In the data rows, zero lies at 4.5, halfway between 4 and 5.
Here are some points, one per row:
[4 3 4 3 5 3 6 7 5 4 7 3 1 2 2 1 4 5 4 8 7 9 7 2 4 8 4 4 9 7 9 5 1 4 9 7 4
 8 1 2 5 6 6 7 4 4 9 7 6 5 4 7 7 6 5 6 8 9 4 3 8 2 1 8]
[3 6 3 5 1 7 2 0 0 4 2 6 7 9 4 8 2 6 3 3 5 5 7 6 4 9 3 4 5 5 4 5 4 5 6 1 4
 5 9 5 0 2 7 5 2 4 1 2 2 1 6 6 8 3 5 2 6 3 6 3 5 7 4 1]
[4 5 8 4 5 5 3 3 5 1 1 6 5 4 5 7 2 5 8 4 4 4 6 4 2 6 5 4 4 6 4 5 4 8 7 2 4
 9 8 8 4 6 1 5 5 3 5 4 6 5 6 5 8 5 2 4 6 3 3 7 0 3 2 4]
[2 5 6 5 8 2 5 5 7 5 2 4 1 5 6 8 2 5 6 7 7 1 3 5 4 6 6 2 4 4 9 5 2 8 3 6 3
 7 9 9 5 6 4 3 6 7 5 7 7 2 6 3 3 1 2 5 8 4 4 7 2 5 0 2]
[5 5 4 4 0 9 6 5 0 6 5 6 8 9 3 4 4 3 3 5 4 3 2 2 4 4 5 2 4 5 4 5 5 3 3 4 4
 2 4 7 5 6 6 5 4 5 3 3 2 4 4 4 6 4 3 3 5 4 6 5 4 4 5 4]
[5 5 5 6 4 1 3 5 7 4 4 3 6 2 5 4 6 4 4 7 2 5 4 6 6 1 6 3 5 6 4 4 5 4 4 3 5
 2 2 5 6 2 6 6 9 6 5 6 6 5 6 8 5 7 6 6 4 9 4 6 3 4 6 5]
[8 4 6 6 5 6 6 7 6 6 7 3 6 2 7 3 7 4 4 6 5 5 5 3 5 2 2 6 6 4 4 3 5 3 5 7 5
 4 1 4 2 4 5 2 5 6 7 6 4 5 6 5 5 4 4 5 6 4 5 4 6 3 6 6]
[5 4 6 4 3 4 4 4 7 5 6 4 5 3 4 4 5 4 5 2 3 3 3 5 6 1 6 5 2 5 2 6 3 6 3 3 5
 4 3 4 6 2 4 4 3 4 4 4 5 7 4 6 5 7 5 3 3 4 4 7 3 6 6 4]
[4 3 3 1 4 7 8 6 3 6 4 4 7 5 2 6 4 5 4 3 1 5 5 4 6 5 8 5 4 5 3 5 6 4 4 6 4
 5 4 4 7 4 4 5 5 5 3 3 5 6 3 4 0 8 0 4 6 5 5 5 4 3 3 4]
[7 4 3 3 5 5 5 2 7 6 5 4 5 4 5 5 6 3 3 5 7 3 4 4 5 5 3 7 8 4 6 3 5 3 4 4 6
 3 3 5 3 5 6 6 7 5 6 5 4 5 4 4 3 3 6 5 5 4 3 2 6 6 4 3]
[6 4 6 4 6 6 4 6 5 4 4 4 2 1 4 3 6 5 2 5 4 7 6 3 5 4 5 5 4 6 3 3 4 4 5 4 4
 6 4 4 4 5 5 2 6 6 7 6 5 5 4 7 7 6 5 6 3 5 4 6 6 4 6 5]
[5 6 2 7 3 4 3 5 4 5 4 3 2 3 3 4 3 5 6 5 6 6 3 6 2 2 2 6 5 5 4 7 4 4 5 3 3
 2 3 3 3 7 6 5 2 4 5 3 3 5 3 2 5 3 7 4 5 5 3 3 5 6 5 7]
[3 4 4 7 3 4 2 2 1 4 6 2 5 7 6 4 3 6 6 5 5 2 3 5 4 6 3 2 5 3 5 4 5 6 2 3 4
 3 4 5 6 4 6 9 3 6 3 3 3 3 3 4 5 6 6 7 3 3 4 2 3 3 5 4]
[6 5 5 4 5 5 4 5 6 5 7 3 5 3 6 3 7 4 5 4 6 4 6 3 5 1 3 4 5 3 2 2 4 5 3 2 3
 2 2 5 4 3 6 2 2 7 3 4 4 5 3 3 8 4 5 4 3 3 5 4 3 5 5 5]
[5 6 4 7 2 5 3 4 4 4 6 5 4 5 3 1 3 4 5 4 5 5 5 4 5 5 0 6 6 5 5 6 3 5 6 3 4
 2 5 4 3 4 6 6 4 4 2 5 3 3 6 5 5 4 5 4 3 3 6 4 7 7 8 5]
[4 6 6 5 5 6 5 5 5 5 4 6 7 2 4 4 6 4 4 6 4 5 7 5 5 3 7 5 4 5 3 4 5 3 5 2 5
 4 6 4 5 4 5 4 5 4 3 5 4 5 5 6 6 7 6 5 1 3 3 3 3 7 8 5]
[9 3 4 6 6 3 3 5 8 6 6 5 5 3 5 3 8 2 3 4 3 5 4 3 5 2 6 5 4 4 1 3 4 3 5 5 5
 3 2 4 4 4 6 3 6 3 6 5 6 4 7 7 4 4 4 3 3 5 5 4 5 3 6 5]
[6 5 6 3 5 9 4 2 7 3 1 4 3 7 6 9 5 5 3 6 6 2 5 3 4 6 6 4 4 4 4 0 4 7 3 4 5
 3 5 7 3 4 4 0 4 9 4 7 4 3 7 5 7 2 0 1 6 4 4 6 4 6 2 0]
[6 5 4 0 5 8 6 4 3 7 6 4 7 7 4 4 3 5 5 3 6 4 8 7 3 8 0 6 5 4 5 4 5 3 7 6 7
 7 7 4 2 4 3 6 2 4 3 3 2 4 3 3 2 4 3 5 4 6 4 4 7 5 5 6]
[5 6 4 6 7 3 3 2 5 5 5 3 4 6 4 3 3 4 2 4 7 3 4 4 3 5 4 6 4 4 3 5 6 3 6 4 6
 3 4 3 4 7 6 4 5 4 5 4 3 5 4 3 3 3 6 4 5 4 4 4 7 5 4 4]
[6 3 6 7 5 5 5 4 7 5 6 2 5 3 6 2 6 4 4 6 6 9 6 2 4 3 1 5 5 4 3 4 4 5 7 4 4
 5 5 5 2 5 4 3 5 6 5 6 3 6 4 3 6 4 5 5 8 5 4 4 6 4 2 7]
[4 5 7 6 6 5 4 3 0 4 6 4 6 6 6 6 4 6 8 6 5 5 4 9 5 6 3 3 4 4 5 5 4 4 2 4 5
 5 5 3 4 6 4 6 2 5 7 3 3 3 2 4 1 7 6 5 5 2 5 5 2 3 5 5]
[5 3 6 3 6 0 5 5 9 6 5 7 3 5 8 6 9 3 2 6 2 4 2 3 7 3 6 5 6 4 8 2 6 6 3 8 4
 7 2 3 6 4 3 2 9 4 6 9 8 7 6 4 2 3 5 7 6 4 5 2 6 2 5 7]
[6 5 3 5 2 4 6 5 3 4 7 7 3 4 4 5 4 4 6 4 5 2 2 5 6 2 5 7 4 4 4 6 6 3 4 6 4
 1 1 3 5 4 4 5 5 3 3 5 6 2 4 3 1 6 5 4 4 6 5 3 6 5 5 4]
[0 1 3 3 3 4 7 7 3 6 6 6 5 6 2 7 3 6 5 5 1 3 0 7 6 3 9 3 3 4 8 7 5 4 1 7 1
 2 2 4 8 5 2 6 7 3 4 4 4 5 2 2 2 3 3 7 2 6 5 4 3 5 4 5]
[5 3 6 3 7 2 5 6 6 3 3 5 6 3 4 3 5 3 6 4 2 4 5 5 5 3 5 4 3 5 4 4 4 5 5 5 6
 7 4 6 7 3 4 5 6 4 7 5 7 6 5 7 6 8 5 7 3 6 4 5 4 3 5 6]
[5 3 6 3 7 3 5 5 6 4 5 4 5 2 5 5 7 2 6 2 4 3 6 3 7 3 7 3 6 5 5 3 4 5 5 5 3
 6 4 5 7 3 4 4 5 5 3 5 7 4 4 5 7 7 3 5 5 3 5 5 3 4 3 5]
[3 6 3 5 7 3 3 4 4 5 3 4 4 4 4 2 1 5 4 4 5 8 6 5 2 6 0 7 5 6 4 6 7 0 8 3 6
 4 5 5 4 6 4 6 3 4 5 5 2 5 5 3 4 4 5 7 4 5 5 6 7 6 6 6]
[7 5 3 5 6 4 5 5 6 4 5 3 4 4 7 3 7 4 5 6 7 5 5 2 6 3 5 4 5 3 3 4 5 3 4 5 5
 3 2 4 5 4 7 3 5 5 5 7 5 4 3 3 5 4 6 3 2 3 7 3 6 3 6 5]
[4 5 3 5 4 3 3 6 3 5 4 5 4 6 3 1 3 3 3 3 5 5 4 2 2 5 4 6 7 4 7 6 4 3 7 6 4
 3 6 2 4 6 5 6 3 4 4 3 5 5 6 5 5 5 4 8 4 5 6 6 7 2 4 6]
[4 5 6 5 6 6 6 4 7 1 4 5 2 3 6 8 5 4 7 4 5 3 4 4 4 4 9 3 0 4 2 5 4 8 1 5 3
 8 9 7 5 5 3 3 5 3 2 6 7 4 5 2 5 2 2 3 5 3 4 7 0 6 1 1]
[4 4 6 0 5 4 7 7 3 4 2 6 5 4 4 4 4 7 5 2 0 8 6 6 5 6 5 7 3 5 4 4 8 6 7 6 6
 9 8 4 7 3 2 6 3 2 6 1 4 8 6 7 2 6 3 4 3 4 5 6 5 2 9 3]
[2 5 5 6 1 4 5 3 0 0 0 6 7 9 3 9 1 6 7 4 0 4 4 8 4 9 6 2 1 6 5 8 4 8 2 2 6
 7 9 5 3 3 3 7 3 3 4 2 2 1 2 7 5 6 7 2 3 3 6 3 2 6 6 4]
[0 4 0 6 0 5 6 5 3 5 4 7 4 5 3 4 4 5 4 1 6 1 2 5 4 3 4 7 4 3 4 6 6 4 3 5 6
 1 4 3 4 6 4 3 2 6 4 3 4 5 4 3 2 1 6 3 6 4 5 3 5 7 1 4]
[2 6 3 7 4 4 3 4 3 6 5 4 4 6 5 5 4 6 4 2 6 6 4 6 3 6 2 5 4 4 6 6 4 3 5 4 3
 3 5 3 5 6 5 5 3 3 5 4 5 6 4 3 3 4 9 5 4 3 4 3 5 6 6 5]
These points spread out most along one direction. Take the direction at right angles to it along which they spread out most. Then take the direction at right angles to both along which they spread out most. Go by this last direction. How many in every 100 of the points above lie lower along it than each point below? Answers are rounded to whole numbers. More than half of the points above lie lower than the first one.
[5 3 6 3 7 3 5 5 6 4 5 4 5 2 5 5 7 2 6 2 4 3 6 3 7 3 7 3 6 5 5 3 4 5 5 5 3
 6 4 5 7 3 4 4 5 5 3 5 7 4 4 5 7 7 3 5 5 3 5 5 3 4 3 5] 46
[5 4 6 4 3 4 4 4 7 5 6 4 5 3 4 4 5 4 5 2 3 3 3 5 6 1 6 5 2 5 2 6 3 6 3 3 5
 4 3 4 6 2 4 4 3 4 4 4 5 7 4 6 5 7 5 3 3 4 4 7 3 6 6 4] 20
[6 5 6 3 5 9 4 2 7 3 1 4 3 7 6 9 5 5 3 6 6 2 5 3 4 6 6 4 4 4 4 0 4 7 3 4 5
 3 5 7 3 4 4 0 4 9 4 7 4 3 7 5 7 2 0 1 6 4 4 6 4 6 2 0] 97
[4 6 6 5 5 6 5 5 5 5 4 6 7 2 4 4 6 4 4 6 4 5 7 5 5 3 7 5 4 5 3 4 5 3 5 2 5
 4 6 4 5 4 5 4 5 4 3 5 4 5 5 6 6 7 6 5 1 3 3 3 3 7 8 5] 31
[6 3 6 7 5 5 5 4 7 5 6 2 5 3 6 2 6 4 4 6 6 9 6 2 4 3 1 5 5 4 3 4 4 5 7 4 4
 5 5 5 2 5 4 3 5 6 5 6 3 6 4 3 6 4 5 5 8 5 4 4 6 4 2 7] 91
[4 5 6 5 6 6 6 4 7 1 4 5 2 3 6 8 5 4 7 4 5 3 4 4 4 4 9 3 0 4 2 5 4 8 1 5 3
 8 9 7 5 5 3 3 5 3 2 6 7 4 5 2 5 2 2 3 5 3 4 7 0 6 1 1] 80
[0 1 3 3 3 4 7 7 3 6 6 6 5 6 2 7 3 6 5 5 1 3 0 7 6 3 9 3 3 4 8 7 5 4 1 7 1
 2 2 4 8 5 2 6 7 3 4 4 4 5 2 2 2 3 3 7 2 6 5 4 3 5 4 5] 0
[4 5 7 6 6 5 4 3 0 4 6 4 6 6 6 6 4 6 8 6 5 5 4 9 5 6 3 3 4 4 5 5 4 4 2 4 5
 5 5 3 4 6 4 6 2 5 7 3 3 3 2 4 1 7 6 5 5 2 5 5 2 3 5 5] 26
[7 5 3 5 6 4 5 5 6 4 5 3 4 4 7 3 7 4 5 6 7 5 5 2 6 3 5 4 5 3 3 4 5 3 4 5 5
 3 2 4 5 4 7 3 5 5 5 7 5 4 3 3 5 4 6 3 2 3 7 3 6 3 6 5] 66
[5 3 6 3 6 0 5 5 9 6 5 7 3 5 8 6 9 3 2 6 2 4 2 3 7 3 6 5 6 4 8 2 6 6 3 8 4
 7 2 3 6 4 3 2 9 4 6 9 8 7 6 4 2 3 5 7 6 4 5 2 6 2 5 7] 23
[4 5 3 5 4 3 3 6 3 5 4 5 4 6 3 1 3 3 3 3 5 5 4 2 2 5 4 6 7 4 7 6 4 3 7 6 4
 3 6 2 4 6 5 6 3 4 4 3 5 5 6 5 5 5 4 8 4 5 6 6 7 2 4 6] 40
[9 3 4 6 6 3 3 5 8 6 6 5 5 3 5 3 8 2 3 4 3 5 4 3 5 2 6 5 4 4 1 3 4 3 5 5 5
 3 2 4 4 4 6 3 6 3 6 5 6 4 7 7 4 4 4 3 3 5 5 4 5 3 6 5] 49
